(in the rows, 128 means zero)
A single turn carries every row of the set below to another of its rows. Some are shown first; where does it send the rows asked next?
fugif: [153 149 128 113  90 101 125 155 159 102 134 128 119]
neb: [133 162 145 112 122  85  97 133 162 121  97 119 157]
biba: [115 164 157 147 125 121 129 151 158 110 144 145 151]
Denut: [119 126 116 110 124  80 112 136 148 134  85 117 155]
Zefas: [ 65 130 144 115 112 113 140 117 130 106 127 120 118]
Zedet: [110 158 157 136 107 146 114 124 169  91 136 130 133]
Gor: [125 126 125 101 128 126 118 130 136 107  70 135 105]
Libot: [ 93 154 165 118 128 110 127 136 178  85 129 147 143]
pip: [100 144 106 140 129 135 119 121 145 145 139 115 111]
Zeden: [124 172 161 112 112 117 127 145 128 106  96 147 107]
mosut: [145 114 113 112 101 108 125 158 130 116 122 110 116]
siz: [106  84 118 122 121 119 128 137 147 115 110 140 153]
musu: [115  87 121 119 136 139 117 133 151 116 103 134 146]
Num: [128 173 147 111 124 105  95 130 170 127 100 112 144]
dimez: [ 99 138 144 114 176 118 125 145 147 128 136 114 129]
lepav: [ 69 127 123 106 125 110 122 110 150 109 129 117 100]
pufod: [ 86 138 127 119 163  95 130 144 136 134 134 133 116]
kot: [129 161 152 109 110 118 119 131 136  95  82 150 110]
nalam: [133 157 129 106  87  91 131 153 172 105 134 127 118]
fol: [115  85 131 123 129 132 122 145 129 114 114 133 144]
Dube: [100 142  99 136 123 138 142 122 174 135 135 128 122]

Dube turns into Zefas
nalam turns into Zeden
neb turns into fugif
Where do these go?
siz turns into fol
Denut turns into mosut
Libot turns into biba
pip turns into lepav

A single turn carries every row of the set below to another of its rows. Some are shown first; where does it send the rows asked next?
pud: [149 100 110 121 159 124 100 107 103 145 118 132 133 106 124 141 145]
zifeg: [151 112 107 137 120 139  92 144 125 133 141 119 117 168 154 134 140]
fadas: [121  91 102 136 144 135 148 113 158 138 133 156 105 128 123 148 113]
Dazol: [108 147 124 102 117 106 116 131 121 114 127 111 144 151 140  94 114]
Zevel: [105  90 127 141 149 141 146 118 152 147 110 150 119 130 137 159 131]
sil: [123 113 106 114 162 123 104  95  98 127 110 127 128 110 126 120 149]
daga: [150 158 140 122 124 152 165 125 152 133 110 122 122 125 129 127 146]
Bub: [ 94 138 120 124 116 104 134 145 128 111 143 112 134 150 142 104 107]
ruk: [162 119 140 134 124 134 141 154 156 132 107 126 111 141 118  97 131]
rozen: [133 107  96 113 151 123 105  98  95 140 112 126 139 107 121 124 133]
Fana: [156 133 147 159 125 119 134 114 117 116 141 123 135 144 125 169 128]
pozit: [156 144 139 156 165 122 123 144 139 107 130 130 133 124 120 158 119]
Miz: [139 152 106 129 147 154  99 144 138 138 135 136 137 150 168 137 143]
Dila: [156 120 115 111 153 114  92 103 107 131 122 133 147 110 119 114 135]
vime: [162 131 137 140 166 125 115 152 133 109 126 105 130 130 124 168 122]
begu: [155 121 105 112 103 143 107 139 130 127 134 119 118 171 157 141 140]
meded: [158 150 136 134 131 126 133 108 118 113 149 115 131 144 133 175 132]
pes: [150 152 145 127 110 146 156 124 148 147 111 137 132 142 136 112 141]
Tig: [135 120 128 121 154 122 107 109  85 137 127 121 139 111 123 115 158]
gep: [ 98  84 113 129 150 113 154 116 158 128 120 139 123 125 140 154 126]
Pup: [170 115 142 124 113 135 143 145 150 128  99 113 108 137 116 125 126]
Dizel: [105 137 123 112 128 108 112 144 127 118 117  98 154 145 139  93 118]
Daz: [ 90 130 134  99 129 110 126 130 123 110 130 113 139 136 145  99 103]
kise: [ 97 118 126 108 124 108 123 127 136 115 125  98 157 134 142  99 102]
bal: [142 115 109 120 164 126 107  95 103 139 131 137 125 105 126 137 156]
Mivid: [103  91 111 121 143 117 160 121 143 133 126 153 121 123 137 157 110]
vetav: [ 98 136 132 120 120 101 116 143 147 114 115 117 157 149 152 115 104]
Fuguv: [ 97 100 124 140 142 132 162 126 167 123 125 140 120 130 134 152 117]
vuli: [105  94 126 131 127 127 157 124 161 127 123 150 120 135 131 157 102]
Dof: [140 146 102 118 148 157 113 162 145 129 124 115 132 148 161 135 151]

Miz turns into pes
Bub turns into fadas
Mivid turns into rozen
Where do these go?
Pup turns into vime
Dizel turns into Fuguv

